Each thing below was measured twice, in two different ways. The second way is not exact.
Here are some of them measured both ways, the first way above the second, with a blank line after each pair.
[  2  -9 -21 -13  -8  19 -39  -1  26 -37 -14   3]
[ -6 -26 -19  22 -32  33  -7   6]

[ 12  10 -15 -38   0  53   2  -9  19 -19 -58 -19]
[ -9 -32  17  56 -17   4 -16  -3]

[-14  -9   4  28  22  15  31   2 -25  -8  66  68]
[ 25  26  -5 -58  24  23  34 -48]

[ 16  16  43   3  52   8 -28 -20 -36 -12  -5 -27]
[ 60 -27 -12   4 -22 -11  31  -6]

[ 24  33 -21   0 -19  -6 -14  -9 -36  54   2 -13]
[  6  33  -5  30   3  -1 -45  17]

[-20   2  13 -19 -19 -25  -9  -5  -2  24  -1   0]
[ -4  13   7  10  -7 -40 -12   9]

[ 18  -1 -10  62  56 -55 -14 -14   5 -26  -9 -13]
[  4 -30  18 -48 -21  47  17   4]

[-20 -39  32 -13 -38  -6  -1  -9 -36   9  32  -8]
[-13  26 -41  -4   4 -51  30   6]

[ 18  16   1   9  33 -55 -39   8 -17  19 -14 -13]
[ 39  -6  14 -12 -22   3 -16  33]

[-20  65  33  37   3 -25  30 -28  -6  50  -1 -27]
[ -6   8  16 -10  22 -43 -19 -37]

[ 30  45  48   9 -38 -17  17  -9   8   6  -9 -38]
[-13  44  -3  29   7 -30  19  -1]

[ -9  42  58  28 -38 -25  21 -14 -55  48  -9 -19]
[ -4  58 -11 -12  -4 -73  -5 -12]

[ 27   2  -2   0 -38   5   2  -5  17 -12  -9 -13]
[-29  24 -13  30 -10  14   3   9]

[-14 -14   6  47  23  -6  34 -14 -25 -26  29  26]
[-11   6   3 -62  -1  20  48 -37]

[-20  38 -10  11  32 -11 -20  48  -6   6 -14 -19]
[ 39 -29   6 -33   3  -5 -35  31]

[ 69 -39 -10   0  34   5  12 -28 -25 -19 -28  24]
[ 11  17  34  12 -32  50  29  -3]

[ 25 -14  -6 -38  -8  53 -14 -20  15 -19   2 -13]
[  4 -17 -22  65  -1  18  15  -4]

[ -1  12 -10   9  20   2  -9  21   5  19  -1 -13]
[ 22 -14   1  -8  22   6 -28  12]

Then 24 more things, the second way only, each followed by its number:
[-19  -3  17  48  29  -2  10 -30] 0
[ -2   7 -13  21  10 -22 -62  15] 1
[ -5   2 -24  11  10   4  11 -10] 2
[ 21  19  -3   2  -8   0  -1 -22] 3
[-34  23  -9 -19  32  -4  33 -23] 4
[  7   7   2  29 -12 -13  -4 -14] 5
[-14  -6  32  21 -15  -6  25  -3] 6
[-28  -4 -16 -12  17  15  10 -16] 7
[ 16  15 -16  48  15 -41 -27   8] 8
[ 29 -11  17 -22 -23  42   0  17] 9
[ -6 -38   5  -2  16  14  -2  26] 10
[-42   7  20  35  28  30  53 -30] 11
[  3   2  26  30   0  17 -19  36] 12
[-16 -34  -4 -12 -14 -11   2  12] 13
[  7 -20  -7 -46   0  44  27 -15] 14
[ 41 -22  15 -25 -17  -7 -26  22] 15
[ 13  11  13  -3  13 -31   8  26] 16
[ 42   8   2   1 -21  31  -2 -10] 17
[-28   8  32   3  16 -28  18  32] 18
[  0 -46  -1   9 -22  22 -29  13] 19
[ 11 -15   6  -1 -16   6 -17   4] 20
[-68  -1 -38 -37   5 -24 -14  -4] 21
[ 42  31  24   3 -34  10  40 -29] 22
[ 26   6  17  23  -9 -47 -21 -17] 23
Which numbered row above is the same thing as each row below? Its number follows it:
[ -1  23   6  41 -13 -11  50 -28 -17   4  38 -19] 4
[  2   8   1 -27 -13  34  36 -20  34   4   5  -4] 0
[  5 -39   4 -27   3 -25  -1 -28  22  -8  -9  15] 6
[ 23  36  17  11   3  -2   2 -39 -25  24 -14 -27] 5
[-20  38 -40 -13 -27  17  -5   5 -36  53   5  -8] 1
[ 44   5  53   3  18  -6  -5  -9   8 -26 -20  33] 22
Then 24 more things, the second way only, each followed by its number:
[-29  19   9   4 -23  32 -31  25] 0
[-37 -23  36  10  13  15  13 -23] 1
[ -2  28 -13 -29  50  21  45 -24] 2
[ -1   7  17   3  14 -43 -70  19] 3
[-25  -2  -6  -1  60   8  18  -9] 4
[ -9   5 -29 -18 -15 -11   6 -32] 5
[ 12 -19   9   7 -33 -40 -31  24] 6
[ 28   6 -13  -7  -8 -50 -12   5] 7
[-24 -20 -24 -37  17   5 -24  38] 8
[-40  19  14  32 -17  14 -13  15] 9
[ 13  26  -8  -2   6 -27 -33  14] 10
[ 10  19  -8   2  27 -15  24 -32] 11
[ -8 -11 -16  -1   8  34   9  10] 12
[ 12  -2  18 -21  -7  28   5 -11] 13
[-43   4 -11  13  15   9  10  -7] 14
[ 27  30  41   8 -14  31  37 -28] 15
[ 15 -36  -5   8  -3 -16  -2   5] 16
[ 17  -3  38  23 -16  19 -20  29] 17
[-31 -56 -20  -5   6   0   4   0] 18
[ -1 -14  -2 -42   2  -1  57 -24] 19
[ -3  38 -18   4  11 -14 -10   9] 20
[-29   3 -41  30   3  36   1   8] 21
[ 52 -38  12 -89  -8  10 -26  33] 22
[  2  -4 -40   7 -22 -10 -17 -10] 23
Which numbered row above is the same thing as each row below? Its number follows it:
[-28 -20 -10  11 -19 -11 -14  65  51 -26  -9 -19] 8
[-14  -9  -6   0 -19  29 -28  -9 -25   9  -1   6] 23
[  5  12   6  11  -8 -17  -9   5 -36  49  -1 -13] 10
[ -9  -5 -10 -19 -38   5   5  12 -25  17  30  24] 20
[ 43  10  15 -13  18  13  29 -14  -2 -26  -1  49] 15
[ -5  -9  36   6   8 -25 -28  -9 -36  43  -9 -19] 7
